In the data rows, zero lies at 4.5, halfway between 4 and 5.
Here are some rows, each followed by its group. Groups can overlap.
np.array([2, 4, 3, 5, 4, 5, 1, 5, 4, 3, 3, 4, 3, 4, 3, 4, 4, 5, 3, 4, 4, 6, 4, 4, 4, 6, 3, 4, 5, 4, 4, 4, 3, 4, 4, 6,
          4, 4, 4, 2, 3, 5, 4, 5, 4, 4, 4, 4]) 0
np.array([7, 4, 2, 3, 5, 4, 5, 2, 6, 3, 7, 4, 6, 3, 1, 6, 4, 6, 3, 4, 5, 6, 7, 5, 7, 1, 2, 2, 4, 3, 3, 4, 3, 5, 4, 5,
          3, 3, 7, 6, 6, 4, 4, 4, 4, 3, 4, 5]) 0
np.array([6, 4, 5, 2, 3, 4, 5, 3, 5, 4, 6, 3, 6, 5, 3, 3, 4, 4, 5, 5, 4, 4, 6, 3, 5, 4, 6, 2, 5, 4, 5, 4, 3, 4, 3, 6,
          4, 4, 4, 6, 6, 4, 6, 5, 1, 4, 6, 3]) 1
np.array([4, 5, 3, 4, 2, 5, 4, 5, 3, 2, 4, 3, 3, 6, 4, 2, 3, 4, 1, 5, 3, 7, 4, 1, 4, 4, 3, 4, 5, 2, 5, 7, 3, 4, 4, 8,
          5, 8, 3, 5, 3, 5, 3, 5, 5, 4, 7, 6]) 1
np.array([2, 4, 7, 5, 2, 4, 2, 8, 4, 7, 4, 4, 4, 6, 2, 3, 4, 2, 8, 4, 4, 0, 3, 3, 2, 5, 6, 5, 4, 5, 4, 9, 9, 6, 8, 3,
          2, 3, 5, 2, 4, 6, 9, 5, 4, 3, 4, 3]) 0
np.array([3, 7, 4, 2, 2, 7, 4, 2, 3, 6, 3, 4, 8, 5, 7, 1, 4, 4, 3, 3, 7, 6, 3, 2, 5, 5, 4, 2, 6, 5, 8, 5, 4, 2, 3, 5,
          7, 7, 3, 2, 8, 6, 2, 6, 4, 8, 3, 5]) 2
np.array([3, 3, 6, 4, 3, 4, 3, 6, 4, 6, 3, 4, 3, 6, 3, 3, 4, 3, 7, 4, 4, 2, 5, 3, 2, 5, 6, 4, 4, 3, 3, 6, 6, 5, 4, 4,
          3, 4, 5, 3, 3, 5, 5, 3, 3, 3, 3, 3]) 0
np.array([7, 3, 7, 5, 3, 3, 8, 8, 9, 6, 5, 4, 3, 2, 3, 4, 5, 3, 7, 1, 4, 2, 4, 3, 2, 8, 6, 4, 3, 4, 3, 7, 9, 6, 6, 3,
          8, 3, 4, 7, 3, 4, 5, 5, 3, 2, 3, 4]) 3
np.array([7, 4, 7, 2, 5, 4, 5, 2, 7, 7, 5, 4, 7, 4, 1, 6, 4, 3, 6, 4, 5, 4, 7, 4, 4, 7, 8, 2, 4, 4, 4, 5, 9, 8, 7, 3,
          7, 3, 3, 6, 7, 4, 7, 6, 4, 4, 4, 4]) 0
np.array([7, 3, 6, 6, 3, 4, 6, 7, 8, 5, 5, 3, 4, 4, 2, 3, 4, 3, 6, 2, 4, 3, 3, 3, 2, 5, 5, 5, 4, 6, 4, 4, 5, 3, 3, 4,
          6, 3, 4, 7, 4, 4, 6, 6, 4, 3, 3, 3]) 0
np.array([4, 7, 5, 7, 7, 6, 3, 5, 3, 7, 3, 4, 4, 3, 8, 6, 4, 6, 5, 5, 6, 5, 8, 6, 6, 5, 5, 7, 6, 6, 6, 4, 3, 6, 6, 3,
          3, 7, 4, 4, 4, 7, 3, 6, 8, 8, 3, 5]) 2
np.array([3, 6, 4, 7, 5, 6, 3, 4, 3, 5, 3, 3, 4, 2, 6, 4, 4, 4, 4, 6, 7, 5, 7, 4, 4, 5, 4, 7, 6, 6, 5, 3, 4, 6, 3, 3,
          3, 8, 3, 4, 4, 4, 2, 5, 3, 5, 5, 4]) 4
np.array([7, 4, 6, 5, 7, 4, 5, 7, 7, 6, 5, 6, 4, 5, 1, 6, 3, 3, 6, 5, 4, 5, 4, 6, 3, 6, 6, 4, 5, 4, 4, 3, 6, 5, 8, 4,
          6, 3, 4, 6, 4, 3, 6, 6, 7, 4, 5, 4]) 1
np.array([3, 5, 6, 5, 5, 6, 3, 7, 3, 5, 3, 3, 4, 2, 5, 5, 4, 5, 5, 6, 5, 4, 4, 5, 5, 5, 5, 4, 6, 5, 5, 3, 4, 6, 6, 4,
          4, 4, 4, 3, 4, 5, 4, 4, 5, 4, 7, 3]) 5
np.array([2, 4, 6, 4, 3, 6, 2, 6, 4, 4, 4, 3, 3, 4, 3, 3, 3, 4, 6, 5, 3, 3, 4, 3, 4, 5, 6, 4, 5, 3, 5, 5, 4, 5, 3, 5,
          4, 4, 4, 2, 3, 5, 5, 5, 3, 5, 6, 3]) 1
np.array([3, 4, 4, 7, 5, 5, 2, 3, 4, 4, 2, 4, 4, 3, 3, 4, 4, 4, 4, 5, 7, 5, 4, 5, 5, 5, 4, 8, 5, 7, 4, 3, 3, 3, 4, 3,
          2, 7, 3, 3, 4, 4, 2, 3, 4, 4, 5, 3]) 1
np.array([3, 3, 2, 7, 8, 4, 4, 3, 4, 2, 1, 9, 4, 6, 2, 6, 4, 6, 3, 3, 5, 2, 4, 8, 7, 4, 3, 7, 4, 7, 4, 3, 3, 3, 2, 3,
          2, 4, 4, 4, 4, 9, 5, 2, 7, 3, 3, 9]) 0
np.array([3, 2, 1, 5, 4, 2, 5, 6, 5, 1, 1, 4, 4, 6, 5, 4, 7, 8, 2, 3, 2, 7, 2, 5, 6, 5, 2, 5, 2, 6, 3, 7, 4, 3, 6, 3,
          3, 3, 5, 3, 4, 4, 6, 2, 3, 4, 3, 6]) 6
np.array([6, 5, 2, 2, 3, 4, 5, 1, 5, 1, 8, 3, 9, 6, 3, 1, 4, 3, 1, 5, 4, 8, 6, 2, 6, 0, 0, 3, 5, 5, 6, 9, 3, 5, 6, 3,
          2, 3, 8, 7, 9, 3, 4, 4, 2, 4, 7, 6]) 1
np.array([3, 3, 6, 5, 6, 3, 5, 7, 4, 5, 3, 6, 4, 5, 3, 6, 5, 3, 5, 3, 3, 5, 3, 6, 2, 5, 5, 4, 3, 5, 3, 3, 5, 3, 6, 4,
          4, 5, 4, 3, 4, 5, 3, 2, 7, 2, 3, 4]) 3
np.array([6, 3, 5, 6, 4, 3, 7, 6, 6, 4, 7, 4, 4, 3, 3, 4, 5, 4, 5, 1, 3, 4, 3, 4, 3, 4, 5, 6, 3, 7, 3, 3, 4, 2, 3, 4,
          6, 4, 4, 6, 4, 3, 6, 3, 3, 2, 3, 3]) 3
np.array([4, 7, 2, 5, 4, 7, 3, 6, 3, 4, 3, 4, 4, 2, 5, 4, 3, 2, 2, 5, 6, 8, 5, 3, 2, 4, 2, 4, 6, 5, 6, 8, 4, 7, 6, 3,
          4, 3, 5, 3, 4, 4, 6, 5, 4, 8, 3, 6]) 2
np.array([7, 4, 4, 6, 2, 4, 6, 6, 9, 4, 5, 4, 4, 6, 2, 3, 4, 4, 3, 4, 5, 5, 3, 2, 4, 3, 4, 6, 5, 7, 4, 5, 3, 2, 2, 4,
          7, 3, 8, 8, 4, 4, 6, 6, 4, 3, 4, 4]) 0
np.array([4, 4, 7, 7, 2, 4, 3, 2, 4, 6, 4, 4, 4, 7, 3, 3, 4, 3, 8, 3, 6, 1, 4, 2, 3, 6, 5, 7, 4, 6, 4, 9, 7, 4, 8, 3,
          2, 3, 5, 4, 4, 5, 4, 3, 4, 3, 3, 3]) 0
np.array([6, 4, 3, 5, 6, 4, 4, 5, 5, 3, 7, 5, 3, 5, 2, 6, 3, 4, 4, 6, 4, 4, 4, 7, 4, 2, 3, 4, 5, 3, 4, 3, 3, 4, 3, 7,
          5, 4, 5, 5, 3, 3, 4, 4, 7, 4, 6, 6]) 1
np.array([6, 2, 2, 6, 7, 3, 8, 5, 7, 1, 8, 9, 4, 3, 4, 6, 6, 8, 3, 1, 3, 3, 3, 8, 6, 1, 2, 5, 2, 6, 3, 3, 4, 3, 2, 3,
          5, 3, 7, 5, 4, 4, 4, 2, 7, 3, 3, 9]) 6
np.array([2, 2, 4, 6, 2, 0, 4, 6, 6, 3, 4, 5, 4, 8, 5, 3, 8, 7, 2, 4, 2, 6, 2, 2, 5, 6, 4, 5, 1, 7, 3, 6, 4, 1, 3, 5,
          2, 4, 4, 0, 4, 8, 2, 5, 5, 4, 3, 5]) 6
np.array([3, 6, 5, 7, 7, 6, 3, 3, 3, 5, 4, 5, 4, 3, 6, 5, 4, 4, 5, 7, 7, 5, 8, 6, 6, 5, 4, 7, 6, 6, 5, 4, 3, 6, 5, 3,
          2, 7, 3, 4, 4, 7, 2, 4, 8, 4, 6, 5]) 5
np.array([7, 6, 2, 5, 5, 5, 5, 6, 4, 5, 6, 3, 3, 6, 8, 5, 4, 2, 3, 6, 5, 5, 4, 6, 1, 0, 2, 4, 6, 4, 6, 4, 4, 6, 3, 4,
          5, 3, 9, 6, 3, 3, 4, 7, 5, 7, 4, 6]) 4
np.array([6, 4, 7, 2, 2, 4, 4, 3, 4, 5, 6, 4, 9, 7, 4, 0, 4, 3, 8, 5, 5, 0, 7, 3, 7, 6, 8, 3, 5, 5, 6, 9, 7, 6, 8, 3,
          5, 3, 4, 7, 9, 3, 8, 3, 5, 4, 6, 3]) 1
np.array([7, 5, 5, 3, 2, 5, 6, 4, 5, 4, 5, 3, 5, 8, 5, 2, 4, 4, 5, 6, 3, 4, 3, 3, 6, 4, 6, 3, 6, 4, 6, 5, 3, 3, 2, 6,
          4, 3, 4, 8, 5, 3, 6, 6, 3, 4, 7, 4]) 5
np.array([2, 4, 3, 4, 2, 5, 2, 5, 4, 3, 3, 3, 4, 5, 2, 2, 4, 4, 2, 5, 4, 7, 5, 2, 5, 6, 3, 4, 5, 2, 4, 6, 3, 4, 4, 8,
          6, 4, 4, 1, 3, 6, 2, 5, 4, 4, 5, 5]) 0
np.array([5, 3, 3, 6, 2, 3, 5, 5, 5, 3, 6, 4, 4, 6, 4, 3, 4, 6, 1, 3, 4, 8, 3, 1, 5, 3, 3, 6, 4, 7, 4, 7, 3, 2, 5, 4,
          5, 5, 4, 6, 4, 4, 4, 3, 5, 2, 3, 6]) 0
np.array([4, 6, 4, 3, 4, 5, 4, 4, 3, 4, 4, 3, 4, 3, 5, 4, 4, 4, 4, 5, 2, 5, 3, 4, 4, 4, 4, 3, 6, 3, 6, 3, 3, 3, 3, 8,
          5, 9, 3, 4, 4, 3, 3, 5, 2, 4, 7, 4]) 5
np.array([4, 6, 7, 5, 3, 6, 3, 8, 3, 8, 3, 4, 3, 3, 5, 3, 4, 6, 7, 5, 4, 2, 4, 3, 6, 6, 6, 4, 6, 4, 6, 6, 4, 7, 5, 3,
          4, 3, 5, 4, 3, 4, 4, 5, 3, 6, 5, 3]) 4
np.array([4, 6, 7, 3, 2, 6, 3, 3, 3, 8, 3, 4, 5, 4, 6, 2, 4, 6, 8, 6, 2, 1, 2, 3, 7, 6, 7, 3, 6, 3, 7, 7, 4, 4, 6, 3,
          3, 3, 5, 3, 5, 4, 4, 5, 3, 6, 5, 3]) 4
np.array([4, 6, 4, 6, 4, 6, 4, 6, 3, 4, 4, 4, 4, 3, 5, 4, 4, 3, 4, 7, 6, 5, 5, 4, 4, 4, 4, 5, 6, 5, 5, 3, 3, 5, 3, 5,
          4, 9, 3, 5, 4, 3, 3, 6, 3, 4, 6, 4]) 5
np.array([3, 2, 2, 2, 4, 1, 5, 2, 5, 3, 1, 4, 6, 6, 5, 4, 9, 9, 2, 3, 8, 7, 5, 4, 8, 4, 1, 2, 1, 3, 1, 6, 4, 7, 5, 4,
          7, 4, 4, 3, 6, 4, 5, 1, 2, 4, 3, 5]) 6
np.array([2, 7, 3, 5, 4, 8, 2, 6, 3, 5, 3, 4, 4, 3, 6, 4, 4, 3, 3, 4, 6, 6, 5, 4, 2, 6, 3, 5, 6, 5, 6, 4, 4, 6, 4, 5,
          3, 4, 4, 2, 4, 5, 3, 7, 3, 8, 3, 4]) 2
np.array([6, 2, 5, 5, 2, 3, 8, 7, 8, 4, 7, 4, 4, 4, 5, 3, 7, 4, 6, 1, 3, 4, 3, 2, 2, 4, 5, 4, 2, 5, 3, 5, 5, 2, 2, 5,
          5, 3, 4, 8, 4, 3, 6, 3, 5, 3, 3, 4]) 6
np.array([7, 7, 3, 4, 3, 5, 6, 5, 5, 5, 5, 4, 4, 6, 7, 3, 4, 3, 2, 5, 2, 6, 2, 3, 2, 1, 3, 4, 6, 3, 6, 5, 4, 4, 4, 8,
          4, 3, 9, 8, 3, 4, 5, 8, 2, 8, 3, 4]) 2
np.array([6, 4, 3, 6, 5, 4, 5, 6, 5, 3, 8, 4, 4, 3, 2, 5, 4, 6, 3, 3, 4, 5, 3, 6, 5, 2, 3, 6, 4, 7, 4, 3, 3, 3, 3, 4,
          6, 4, 5, 5, 4, 3, 4, 3, 6, 3, 3, 5]) 0
np.array([6, 3, 3, 6, 5, 4, 6, 4, 6, 3, 8, 4, 4, 3, 2, 5, 4, 6, 3, 2, 5, 5, 3, 6, 6, 1, 3, 7, 4, 8, 4, 3, 3, 2, 3, 3,
          7, 3, 7, 6, 4, 3, 4, 4, 5, 3, 3, 5]) 0
np.array([2, 6, 3, 6, 4, 8, 2, 5, 3, 3, 4, 3, 4, 2, 5, 4, 4, 3, 3, 6, 7, 6, 6, 5, 3, 6, 3, 7, 6, 7, 5, 4, 3, 6, 4, 3,
          1, 3, 5, 2, 4, 5, 3, 7, 3, 4, 6, 5]) 5
np.array([6, 5, 5, 3, 7, 5, 5, 4, 4, 3, 6, 6, 5, 6, 3, 7, 4, 4, 5, 6, 3, 5, 4, 6, 5, 4, 5, 3, 5, 3, 5, 4, 3, 3, 5, 7,
          4, 4, 4, 5, 5, 4, 5, 4, 6, 4, 7, 5]) 1
np.array([4, 7, 7, 7, 2, 7, 4, 1, 3, 9, 2, 4, 4, 4, 6, 3, 4, 4, 8, 4, 3, 0, 9, 3, 5, 6, 6, 8, 7, 6, 6, 9, 5, 6, 9, 3,
          2, 3, 6, 4, 4, 5, 6, 6, 4, 8, 3, 3]) 2
np.array([4, 5, 5, 2, 6, 5, 4, 3, 3, 3, 4, 3, 7, 3, 4, 7, 3, 4, 5, 6, 3, 5, 5, 5, 6, 5, 6, 2, 5, 4, 6, 3, 3, 3, 4, 6,
          5, 8, 3, 4, 7, 4, 3, 5, 5, 4, 7, 3]) 5
np.array([5, 5, 5, 7, 4, 5, 5, 2, 3, 4, 5, 3, 4, 4, 5, 4, 4, 4, 5, 8, 8, 5, 7, 4, 6, 4, 4, 7, 6, 6, 5, 3, 3, 6, 3, 3,
          5, 7, 3, 5, 4, 3, 4, 5, 3, 4, 7, 3]) 5
np.array([3, 2, 3, 5, 6, 2, 5, 5, 5, 2, 1, 8, 4, 6, 4, 6, 7, 8, 3, 3, 3, 4, 3, 7, 6, 5, 3, 5, 2, 6, 3, 3, 4, 2, 2, 4,
          3, 5, 4, 3, 4, 7, 4, 2, 7, 3, 3, 7]) 6
np.array([3, 4, 4, 3, 4, 4, 2, 4, 4, 4, 2, 3, 5, 4, 4, 5, 4, 4, 4, 4, 4, 5, 6, 4, 5, 5, 4, 3, 4, 2, 4, 3, 3, 4, 3, 8,
          7, 6, 3, 3, 4, 4, 2, 3, 3, 3, 4, 4]) 0
np.array([6, 4, 3, 7, 4, 4, 5, 3, 5, 3, 7, 4, 4, 4, 2, 4, 4, 4, 3, 5, 7, 6, 5, 4, 6, 2, 4, 8, 4, 7, 4, 4, 3, 2, 4, 3,
          7, 4, 5, 6, 4, 4, 4, 4, 2, 4, 5, 4]) 0
np.array([3, 5, 4, 7, 5, 5, 3, 4, 3, 3, 3, 4, 4, 3, 3, 5, 3, 4, 4, 6, 7, 5, 5, 5, 5, 5, 4, 7, 5, 7, 4, 3, 3, 4, 4, 3,
          2, 8, 3, 3, 4, 4, 2, 3, 5, 4, 6, 4]) 1
np.array([5, 3, 4, 3, 6, 3, 6, 3, 5, 4, 7, 5, 5, 3, 2, 6, 4, 5, 4, 4, 5, 4, 7, 6, 6, 3, 4, 2, 4, 3, 3, 3, 3, 5, 3, 7,
          4, 6, 4, 5, 5, 3, 4, 2, 5, 3, 3, 5]) 0
np.array([7, 5, 2, 4, 3, 5, 7, 6, 7, 2, 5, 3, 3, 7, 5, 3, 4, 3, 2, 8, 3, 7, 3, 3, 3, 0, 3, 4, 6, 2, 5, 6, 3, 5, 5, 6,
          4, 3, 9, 7, 3, 4, 4, 7, 2, 4, 7, 5]) 5
np.array([4, 6, 7, 5, 3, 6, 4, 8, 3, 7, 4, 4, 4, 4, 5, 4, 4, 6, 7, 6, 5, 1, 4, 3, 6, 6, 6, 4, 6, 4, 5, 8, 7, 8, 6, 3,
          4, 3, 6, 5, 4, 3, 5, 6, 3, 4, 6, 4]) 5
np.array([6, 2, 5, 2, 2, 3, 8, 4, 6, 4, 7, 4, 6, 5, 4, 1, 6, 4, 6, 3, 7, 3, 7, 2, 4, 5, 6, 2, 2, 4, 2, 5, 5, 6, 2, 5,
          4, 4, 3, 7, 6, 3, 6, 2, 4, 3, 3, 3]) 3
np.array([3, 6, 4, 6, 4, 6, 3, 6, 3, 4, 3, 4, 4, 2, 5, 4, 4, 3, 4, 6, 6, 5, 5, 4, 4, 5, 4, 5, 6, 5, 5, 3, 4, 5, 3, 5,
          4, 8, 3, 3, 4, 4, 2, 4, 3, 4, 6, 3]) 5
np.array([4, 7, 4, 7, 6, 6, 3, 3, 3, 6, 4, 3, 4, 3, 7, 5, 4, 5, 4, 5, 5, 5, 8, 6, 5, 4, 4, 7, 6, 5, 6, 3, 4, 5, 4, 3,
          4, 9, 3, 4, 4, 4, 3, 6, 7, 7, 3, 4]) 2
np.array([4, 5, 3, 3, 4, 5, 4, 3, 3, 2, 3, 3, 4, 3, 5, 4, 3, 3, 3, 5, 2, 6, 4, 4, 4, 4, 3, 3, 5, 2, 5, 4, 3, 3, 4, 7,
          6, 7, 4, 4, 4, 4, 3, 4, 2, 4, 7, 4]) 5
np.array([3, 2, 2, 4, 4, 2, 6, 6, 5, 3, 1, 5, 3, 6, 5, 4, 9, 9, 2, 4, 4, 7, 5, 5, 5, 4, 2, 4, 1, 1, 2, 6, 4, 4, 6, 4,
          5, 4, 5, 4, 3, 4, 6, 1, 3, 4, 3, 6]) 6
Which 3 groups are nearest to each row below, nearest first, going by the distance to the centre of the group?
np.array([6, 2, 3, 7, 7, 3, 8, 4, 7, 2, 8, 8, 4, 3, 5, 5, 7, 8, 4, 1, 2, 4, 3, 7, 6, 2, 3, 7, 2, 8, 3, 3, 4, 2, 3, 3,
          6, 4, 6, 5, 4, 3, 4, 2, 8, 4, 3, 7]): 6 0 3
np.array([3, 5, 2, 4, 6, 5, 3, 5, 3, 2, 2, 5, 3, 3, 3, 6, 3, 4, 3, 5, 3, 4, 4, 7, 4, 5, 3, 4, 5, 2, 5, 3, 3, 4, 2, 7,
          5, 5, 4, 4, 3, 7, 4, 3, 6, 4, 7, 8]): 5 1 0
np.array([5, 2, 6, 3, 7, 3, 6, 4, 5, 5, 4, 9, 4, 6, 4, 7, 7, 4, 5, 3, 5, 6, 6, 6, 2, 6, 7, 4, 2, 2, 2, 4, 8, 6, 7, 4,
          4, 4, 5, 4, 4, 7, 4, 3, 6, 3, 3, 5]): 3 0 6
np.array([7, 2, 6, 5, 2, 3, 8, 7, 9, 5, 6, 4, 4, 4, 4, 3, 7, 4, 7, 1, 3, 2, 3, 3, 1, 6, 5, 5, 2, 5, 3, 6, 7, 3, 5, 3,
          6, 3, 4, 8, 4, 3, 6, 5, 4, 3, 3, 3]): 3 0 6
np.array([6, 2, 2, 4, 4, 3, 8, 5, 8, 3, 8, 4, 4, 2, 6, 4, 9, 9, 2, 2, 5, 7, 6, 4, 6, 1, 3, 4, 1, 1, 2, 5, 4, 5, 5, 6,
          4, 3, 7, 6, 3, 4, 4, 2, 2, 4, 3, 5]): 6 0 3
np.array([4, 3, 5, 5, 7, 3, 6, 7, 4, 3, 3, 9, 3, 6, 3, 6, 5, 5, 5, 3, 3, 5, 3, 7, 3, 5, 4, 4, 3, 4, 3, 5, 4, 2, 5, 6,
          4, 9, 3, 4, 4, 8, 3, 3, 7, 2, 3, 7]): 6 0 3
np.array([5, 5, 3, 5, 6, 5, 5, 6, 3, 4, 5, 4, 3, 4, 5, 6, 4, 3, 4, 7, 5, 4, 4, 6, 3, 4, 4, 4, 6, 4, 5, 3, 4, 5, 3, 6,
          5, 8, 3, 4, 4, 4, 4, 5, 7, 4, 7, 6]): 5 1 4
np.array([3, 6, 3, 3, 7, 7, 3, 3, 3, 4, 3, 6, 5, 3, 6, 7, 4, 3, 4, 6, 2, 3, 3, 8, 4, 5, 3, 3, 6, 3, 6, 4, 4, 3, 2, 7,
          7, 5, 4, 3, 5, 9, 3, 5, 6, 4, 6, 9]): 5 1 2
np.array([6, 4, 5, 6, 5, 4, 4, 6, 5, 4, 7, 4, 4, 4, 2, 5, 4, 4, 5, 5, 5, 5, 4, 5, 4, 4, 4, 6, 5, 6, 4, 3, 4, 3, 4, 4,
          6, 4, 4, 5, 4, 3, 5, 4, 5, 4, 5, 3]): 0 1 5
np.array([4, 5, 6, 4, 3, 5, 4, 5, 3, 5, 4, 3, 4, 3, 4, 4, 3, 4, 6, 5, 3, 3, 4, 4, 5, 5, 6, 4, 6, 4, 5, 4, 4, 5, 3, 4,
          4, 4, 5, 4, 3, 4, 3, 5, 2, 4, 7, 3]): 5 4 1
Which 3 groups are nearest to each row below, nearest first, going by the average distance to the group's rows?
np.array([4, 6, 7, 7, 3, 6, 4, 2, 3, 8, 4, 4, 4, 4, 5, 3, 4, 6, 8, 7, 7, 1, 8, 3, 8, 6, 6, 7, 6, 6, 5, 8, 6, 9, 7, 3,
          4, 3, 6, 5, 4, 4, 5, 6, 3, 5, 6, 4]): 4 5 2
np.array([5, 7, 6, 3, 5, 6, 3, 4, 3, 7, 5, 4, 5, 3, 7, 6, 4, 6, 5, 4, 2, 4, 2, 5, 7, 5, 6, 3, 6, 3, 7, 3, 3, 2, 4, 5,
          5, 5, 4, 4, 5, 3, 4, 6, 4, 7, 4, 3]): 4 5 2
np.array([4, 2, 6, 3, 5, 2, 6, 4, 5, 5, 3, 5, 4, 5, 5, 5, 7, 4, 6, 3, 6, 4, 6, 4, 2, 5, 7, 3, 2, 2, 2, 3, 8, 7, 5, 4,
          4, 4, 5, 4, 4, 4, 4, 2, 4, 4, 3, 3]): 3 0 6
Which 4 groups are nearest to each row below, nearest first, going by the distance to the centre of the group?
np.array([6, 6, 5, 5, 4, 5, 6, 7, 4, 6, 6, 4, 4, 6, 6, 4, 4, 5, 5, 7, 5, 4, 4, 4, 5, 5, 5, 4, 6, 4, 5, 3, 3, 5, 3, 5,
          5, 3, 4, 6, 4, 4, 6, 6, 4, 4, 6, 3]): 5 4 1 0
np.array([2, 3, 4, 5, 7, 3, 3, 5, 4, 4, 2, 7, 3, 5, 3, 6, 4, 5, 4, 4, 4, 4, 4, 7, 4, 6, 3, 4, 4, 3, 4, 4, 3, 3, 3, 7,
          4, 5, 4, 3, 3, 8, 2, 4, 7, 3, 3, 7]): 0 6 1 5
np.array([4, 2, 2, 2, 5, 2, 6, 1, 5, 1, 3, 5, 7, 4, 4, 6, 6, 8, 3, 3, 8, 5, 6, 6, 8, 3, 1, 3, 2, 4, 1, 5, 4, 7, 4, 3,
          6, 4, 5, 4, 7, 4, 5, 3, 4, 3, 3, 6]): 6 0 1 3
np.array([6, 7, 7, 3, 4, 6, 5, 4, 4, 8, 7, 4, 4, 6, 7, 5, 4, 5, 6, 4, 2, 3, 2, 4, 5, 7, 7, 4, 6, 2, 7, 5, 5, 5, 5, 3,
          6, 3, 3, 6, 4, 3, 8, 7, 3, 8, 3, 4]): 4 2 1 5
np.array([6, 5, 3, 5, 3, 4, 5, 5, 4, 2, 7, 3, 3, 6, 4, 3, 3, 4, 2, 6, 4, 7, 4, 2, 3, 2, 3, 4, 5, 3, 5, 6, 3, 4, 5, 6,
          5, 4, 6, 7, 3, 3, 4, 4, 3, 4, 7, 5]): 1 5 0 4
np.array([2, 4, 3, 4, 3, 6, 1, 5, 4, 3, 3, 3, 3, 4, 3, 4, 4, 4, 3, 5, 4, 6, 4, 4, 4, 6, 3, 4, 5, 2, 4, 4, 3, 4, 4, 7,
          5, 4, 4, 2, 3, 5, 3, 6, 3, 4, 5, 4]): 5 1 0 4
np.array([6, 5, 7, 5, 3, 5, 5, 8, 4, 6, 6, 4, 3, 5, 5, 4, 3, 5, 7, 7, 4, 2, 4, 4, 6, 6, 6, 4, 5, 4, 5, 5, 5, 6, 4, 3,
          5, 3, 4, 6, 4, 3, 8, 4, 3, 4, 7, 4]): 4 1 5 0
Which 4 groups are nearest to each row below, nearest first, going by the average distance to the group's rows?
np.array([4, 4, 2, 3, 2, 4, 3, 3, 4, 2, 3, 3, 4, 6, 3, 2, 4, 5, 1, 4, 4, 9, 5, 0, 5, 4, 1, 3, 5, 1, 4, 9, 3, 5, 6, 4,
          5, 4, 5, 4, 4, 5, 5, 4, 5, 4, 5, 8]): 1 0 5 6
Which 3 groups are nearest to each row below, nearest first, going by the distance to the group's nearest row?
np.array([5, 5, 6, 4, 4, 5, 4, 5, 3, 4, 5, 3, 3, 4, 4, 5, 4, 4, 6, 6, 3, 4, 4, 4, 5, 5, 6, 4, 5, 4, 5, 3, 4, 5, 4, 5,
          5, 5, 4, 5, 3, 3, 4, 5, 3, 4, 7, 3]): 1 5 4
np.array([6, 5, 4, 5, 7, 4, 5, 7, 5, 3, 6, 8, 3, 6, 2, 6, 3, 4, 4, 6, 4, 4, 4, 7, 4, 3, 4, 4, 5, 5, 5, 5, 3, 4, 5, 6,
          5, 4, 4, 5, 4, 5, 5, 5, 6, 4, 7, 8]): 1 0 3
np.array([4, 7, 4, 2, 3, 7, 3, 3, 3, 7, 3, 4, 7, 3, 6, 2, 4, 6, 4, 4, 5, 5, 2, 3, 7, 5, 5, 2, 6, 4, 8, 4, 4, 1, 2, 6,
          5, 8, 3, 4, 7, 4, 2, 6, 2, 8, 3, 4]): 2 5 4
np.array([7, 4, 3, 6, 3, 4, 5, 5, 7, 3, 7, 3, 4, 5, 2, 3, 4, 5, 2, 5, 5, 7, 4, 3, 5, 0, 3, 6, 5, 7, 4, 6, 3, 3, 5, 4,
          7, 3, 9, 7, 4, 4, 4, 6, 4, 4, 5, 5]): 0 5 1
np.array([4, 7, 2, 4, 4, 6, 3, 5, 3, 4, 4, 4, 3, 3, 6, 4, 4, 2, 2, 5, 2, 7, 2, 4, 2, 3, 2, 4, 6, 2, 6, 7, 4, 5, 6, 4,
          5, 4, 5, 4, 3, 3, 5, 6, 3, 7, 4, 5]): 2 5 0
np.array([6, 3, 5, 5, 5, 4, 7, 7, 6, 5, 7, 4, 4, 3, 2, 5, 5, 4, 5, 2, 3, 4, 4, 4, 3, 4, 5, 4, 3, 4, 3, 3, 4, 3, 4, 6,
          5, 4, 3, 6, 3, 3, 6, 3, 4, 2, 3, 3]): 3 0 6
np.array([6, 2, 3, 6, 6, 3, 7, 5, 7, 3, 8, 6, 4, 2, 5, 5, 8, 8, 4, 1, 2, 5, 3, 6, 6, 3, 3, 7, 1, 8, 3, 3, 4, 2, 3, 4,
          6, 5, 4, 5, 4, 3, 4, 2, 6, 4, 3, 5]): 0 6 3
np.array([7, 5, 2, 5, 3, 5, 6, 5, 5, 2, 7, 4, 4, 6, 5, 4, 4, 2, 2, 8, 5, 7, 4, 3, 2, 0, 2, 4, 5, 6, 5, 6, 3, 6, 5, 4,
          6, 3, 9, 7, 4, 4, 4, 6, 4, 4, 7, 5]): 5 4 2
